One turn or mirror swaps these rows in pairs. Which row does each one swap with?
The rows were stretched afterwards, more along some directions than others.
Q548: [ 0.18 -2.01  1.61  1.08  1.41  0.94  1.04 -3.37  0.81  0.76 -2.01  4.63
 -0.24 -3.12 -0.39 -1.23  2.33 -1.42 -3.27 -1.12  2.45]
Q214: [ 0.98  5.05  0.99  0.31 -0.01  0.86  1.49 -0.88  2.62  0.57 -0.79  2.46
 -3.08  1.20 -0.75 -1.48  1.99 -0.12 -3.73 -4.56  1.01]
Q863: [ 2.35  2.89 -0.64  2.11  1.75  0.25  0.24 -0.41  1.27 -1.05 -0.36  0.96
 -3.36  1.72 -0.07  0.23  2.10  1.23 -0.88 -0.47  1.59]
Q584: [ 1.03  5.43  1.54 -0.30  0.76 -0.04  2.34 -1.82  1.23  0.32 -0.04  1.38
 -3.41  1.73 -0.76 -0.93  3.32 -1.03 -3.05 -4.22  1.91]
Q108: [ 0.30 -1.91  1.67  1.44  1.94  1.01  1.69 -3.56 -0.26  0.30 -2.24  4.55
  0.94 -2.47 -0.97 -0.73  2.00 -1.72 -2.57 -1.39  3.75]
Q816: [ 1.30 -1.21  3.08  1.50  1.65  0.44  1.10 -3.92  0.37 -0.30 -2.68  4.21
 -0.02 -1.82 -0.33 -1.56  1.18 -1.09 -2.59 -1.59  3.32]
Q908: [ 0.54 -0.35  3.01  2.14  2.57  0.95  1.55 -2.76  1.22 -0.64 -2.81  4.42
 -0.16 -0.95 -0.18 -0.90  1.98 -1.68 -1.91 -1.96  3.34]
Q118: [ 1.08 -0.93  2.33  2.45  1.95  0.47  1.40 -3.04  0.54  0.63 -2.41  4.73
 -0.13 -2.79 -0.91 -1.12  2.42 -1.20 -2.68 -1.90  2.83]
Q858: [-0.32  0.27  2.21 -0.37  1.56 -0.81  2.13 -2.16 -1.18  0.14 -2.85  2.05
 -1.34  1.58  0.53  1.37  3.36 -1.38 -3.33 -2.97  2.49]
Q875: [ 2.08  5.19  1.19 -0.59  0.36  0.13  0.95 -0.91  0.80  0.09 -0.11  1.01
 -2.55  2.14 -0.07 -1.17  1.62 -0.37 -4.14 -4.63  1.52]
Q448: [-0.73  0.98  3.35 -0.73  0.63 -0.68  3.02 -1.88 -0.53  0.24 -3.28  2.04
 -0.88  1.58  0.25  0.92  3.90 -1.39 -3.05 -3.55  3.68]
Q992: [-0.06 -0.83  2.55 -1.96  0.45 -0.06  2.69 -1.71 -2.07  0.91 -2.71  2.13
  0.59  0.64  0.26  0.82  2.61 -2.27 -2.51 -2.46  3.04]
Q384: [-1.34  0.44  3.18 -0.32  0.76 -0.71  2.67 -1.36  0.85  1.16 -3.59  2.65
 -1.39  1.33 -0.31  0.74  4.56 -1.42 -3.06 -2.35  3.33]
Q518: [ 2.26  2.99 -0.17  2.18  0.66 -0.06  0.35 -0.15  1.62 -1.42 -0.28  0.43
 -3.65  2.55  0.92 -0.29  2.55  0.74 -1.19 -1.44  2.03]
Q212: [ 1.36  5.91  1.15  0.95  0.80  0.30  2.33  0.69  2.35  0.81 -1.46  1.98
 -4.20  1.95 -0.45 -0.86  1.98 -0.47 -3.36 -4.56  1.60]
Q839: [-0.85  0.98  2.93 -0.72  1.27  0.24  3.17 -1.56 -0.50  0.00 -3.32  2.28
 -1.04  2.64  0.99  1.47  3.36 -1.99 -1.98 -3.48  4.10]
Q248: [ 1.19 -0.77  2.35  1.57  3.31  0.26  2.15 -3.68 -0.06 -0.18 -1.94  4.27
  0.12 -2.74 -0.96 -0.34  2.38 -1.71 -2.84 -0.99  2.45]
Q352: [-0.54  0.09  2.45 -1.70  0.18 -0.06  2.70 -2.24 -1.53 -0.12 -2.82  2.45
 -0.50  2.30  0.52  1.12  2.96 -1.45 -2.10 -3.30  3.79]
Q830: [-0.63  0.05  2.21 -0.50  0.76 -0.68  3.05 -1.57 -1.47  0.78 -2.96  1.86
 -0.07  0.93 -0.49  0.88  3.27 -1.12 -2.99 -2.14  3.66]
Q386: [ 0.59 -0.62  3.32  1.35  2.35  0.26  1.17 -3.02  0.79 -1.05 -2.30  4.46
  0.38 -1.68 -1.07 -1.71  1.56 -1.21 -2.03 -1.19  2.77]
Q260: [ 1.93  2.89  0.25  0.96  0.09 -0.30  0.39  0.51  2.55 -2.03 -1.36  1.20
 -2.89  2.96  0.37  0.38  1.64  1.94 -0.50 -2.56  1.70]
Q259: [ 1.50  6.25  1.82  0.07  0.31  1.15  2.14 -0.62  2.48  1.01 -0.72  1.50
 -4.62  2.09 -0.28 -0.28  2.56 -0.80 -4.03 -4.84  1.89]
Q408: [ 2.59  2.33 -0.97  2.11  1.61 -0.45  0.61 -0.32  0.27 -0.95  0.32  1.08
 -2.64  1.67 -0.05  0.09  0.66  1.38 -0.35 -0.30  1.27]
Q745: [ 2.72  3.67 -0.30  2.26  1.54 -0.86  0.35 -0.23  0.69 -1.71 -0.34  0.85
 -2.81  2.76 -0.60  0.55  1.83  1.58 -1.10 -1.50  2.86]
Q602: [-0.39  0.71  2.74 -2.62  1.10 -0.74  2.81 -2.19 -0.64  0.45 -1.85  1.99
 -0.89  1.21  0.04  1.53  4.16 -2.27 -3.79 -3.36  2.73]
Q616: [-0.86 -0.29  3.04 -0.67  1.00 -0.55  2.36 -1.84 -0.94  0.86 -3.26  1.76
  0.23  1.71  0.15  0.50  3.08 -1.33 -2.85 -2.30  3.18]
Q603: [ 2.55  3.46  0.29  1.37  1.00 -0.15  0.74  0.61  1.07 -1.14 -0.54 -0.04
 -3.21  3.23  0.54  0.33  1.73  1.18 -0.67 -1.05  1.78]
Q513: [ 2.48  4.02  0.68  2.25  1.19  0.15  0.53 -0.15  1.96 -0.84 -0.43  0.34
 -4.24  2.68  0.09  0.65  2.13  1.21 -1.34 -1.20  2.12]
Q740: [ 2.07  2.21 -0.73  1.01 -0.40 -0.29  0.73 -1.49 -0.71 -1.30  0.22  0.68
 -3.47  2.84  0.88 -0.18  1.11  0.71 -0.97 -2.08  2.07]
Q824: [-0.34  1.43  4.15 -0.85  0.73 -0.63  3.19 -1.96 -0.09  0.52 -3.95  2.16
 -1.09  2.24  0.01  0.90  3.27 -1.73 -2.80 -3.26  4.49]
Q617: [ 1.41 -1.26  2.54  1.62  1.76  0.74  1.06 -2.95  0.41 -0.05 -2.53  3.96
  0.99 -2.60 -0.68 -0.61  1.60 -1.44 -2.54 -1.44  3.22]
Q653: [ 2.02  4.38  1.51 -0.67  0.06 -0.16  1.34 -0.81  1.91  0.82 -0.60  2.06
 -2.55  1.67 -0.75 -1.13  1.92 -0.96 -3.83 -5.20  1.43]
Q468: [ 0.47  0.62  3.17 -0.90  1.24 -0.20  3.13 -2.26 -0.75  1.08 -3.17  2.10
 -0.08  1.40  0.01  1.75  3.96 -2.35 -3.20 -3.02  3.20]
Q933: [ 0.44  4.91  0.90 -0.01  0.57  0.83  2.63 -0.14  1.27  0.45 -0.15  1.76
 -4.08  1.66  0.01 -1.05  3.10 -1.23 -3.55 -4.45  2.27]
Q639: [ 3.22  2.81  0.56  1.57  1.30 -0.18 -0.31  0.01  0.32 -1.45 -0.11  0.97
 -2.94  1.75  0.55 -0.07  1.77  0.31 -0.67 -1.02  1.51]
Q943: [ 1.00 -2.00  2.06  1.50  1.28  0.58  0.90 -3.49 -0.26  0.33 -1.99  3.67
  1.28 -2.66 -0.84 -1.76  1.77 -1.23 -3.37 -1.02  2.59]
Q785: [ 0.55 -0.88  2.85  1.90  2.17  0.30  1.89 -3.65  1.13 -0.53 -2.80  4.99
 -0.82 -1.92 -0.56 -1.52  3.09 -1.41 -2.71 -2.45  2.71]
Q363: [ 3.49  2.35 -0.49  1.21  1.07 -0.04  0.16 -0.61 -0.41  0.70 -0.55  0.63
 -1.62  1.51 -0.33  0.47 -0.06  1.05 -0.61 -1.28  0.97]
Q582: [ 0.81 -0.10  1.94  2.61  2.40  0.06  2.36 -3.46  1.01 -1.39 -2.46  4.46
 -0.34 -2.56 -1.00 -0.51  2.23 -1.41 -2.72 -0.73  2.31]
Q390: [ 1.08 -0.04  2.71  1.61  2.93  0.57  1.40 -2.52  1.10  0.23 -2.82  4.30
  0.41 -2.24 -1.45  0.23  2.38 -2.54 -3.28 -1.85  3.12]
Q732: [-0.17  0.41  2.99 -1.28  0.63 -0.53  2.54 -1.44 -1.10  0.99 -2.62  1.13
 -0.13  1.12  0.79  1.27  3.76 -1.95 -2.84 -2.48  3.21]
Q376: [ 1.29  2.97 -0.87  1.10  0.63 -0.14  0.77 -0.32  1.14 -1.65 -0.03  0.43
 -2.86  2.39  0.12  0.90  2.44  1.23 -0.72 -0.79  2.34]
Q121: [ 2.62  2.25  0.22  2.84  1.11 -0.18 -0.03  0.91  1.23 -0.42 -0.90  0.61
 -2.86  2.71  0.19 -0.39  1.49  1.36 -0.84 -0.96  1.40]
Q145: [ 0.13  1.02  2.44 -0.85  0.32 -0.22  3.32 -2.24 -0.45  0.09 -3.25  1.93
 -0.20  1.08  0.48  1.57  3.04 -2.32 -3.45 -2.71  2.48]
Q765: [ 1.86  5.48  2.50  0.79  0.81 -0.45  1.55  0.29  1.91  0.47 -1.32  1.31
 -2.78  2.01 -1.13 -1.41  0.53 -0.65 -2.72 -3.19  1.18]
Q702: [ 0.88  6.03  1.23 -0.33  0.65  1.04  2.25 -0.63  2.30  0.94 -0.96  2.01
 -4.04  1.86 -0.59 -0.73  3.20 -1.04 -3.94 -4.78  1.59]
Q252: [ 2.20  2.56 -0.13  1.49  1.58 -1.95  0.61 -0.12  0.60 -1.54 -0.16  0.81
 -3.30  2.68 -0.40  0.21  1.70  1.72 -0.73 -1.37  1.68]
Q115: [-0.02  0.38  3.04 -1.15  1.59 -0.25  3.10 -1.07 -0.41  0.64 -3.63  2.15
 -0.06  0.98  0.09  1.66  3.24 -2.17 -2.30 -2.55  3.46]
Q507: [ 0.11  5.66  1.75 -0.15  0.31  0.26  2.46 -0.49  4.06 -1.74 -1.03  2.96
 -4.09  1.57 -0.66 -1.07  3.52 -0.20 -2.82 -5.32  2.47]
Q141: [ 1.61  5.74  1.98 -0.10  0.79 -0.07  1.95 -0.16  0.89  0.05 -0.65  2.19
 -4.38  1.96 -0.02 -1.03  2.75 -1.09 -3.22 -4.78  1.20]
Q986: [ 1.03  5.29  1.48 -0.51 -0.19  0.25  2.27 -0.83  1.76  0.69 -0.23  1.36
 -3.18  2.91 -0.13 -0.84  3.14 -1.13 -3.44 -4.73  1.60]
Q847: [ 1.27  5.45  1.41 -0.78  0.14 -0.16  1.75 -1.33  2.34 -0.12 -0.44  2.27
 -3.81  1.35 -0.11 -1.10  2.12 -0.87 -3.76 -4.68  1.05]
Q864: [ 1.33  5.68  1.42  0.75  0.64  0.93  2.41 -0.81  2.53 -0.12 -0.59  2.55
 -4.41  1.72 -0.48 -1.51  2.88 -0.62 -3.31 -4.72  2.01]
Q287: [ 1.57 -0.92  2.41  2.14  2.95 -0.50  0.96 -2.62  1.26 -0.16 -2.28  4.83
 -0.42 -1.83 -1.90 -0.40  2.20 -0.52 -2.51 -1.36  1.97]
Q706: [ 0.48 -1.52  2.92  1.96  2.27 -0.25  1.50 -3.08  0.09 -0.58 -2.33  4.62
  0.00 -2.08 -1.26 -1.94  2.46 -1.06 -2.17 -1.07  2.38]
Q928: [ 2.45  3.32  0.11  1.78  0.79 -1.15  0.36 -0.43  1.96 -1.51 -0.90  1.40
 -3.46  2.70 -0.17  0.63  1.95  1.28 -0.65 -1.47  1.80]

Q864 swaps with Q603
Q706 swaps with Q992
Q214 swaps with Q376
Q513 swaps with Q259
Q108 swaps with Q616
Q653 swaps with Q252
Q908 swaps with Q839
Q732 swaps with Q118
Q943 swaps with Q830
Q448 swaps with Q617
Q928 swaps with Q847

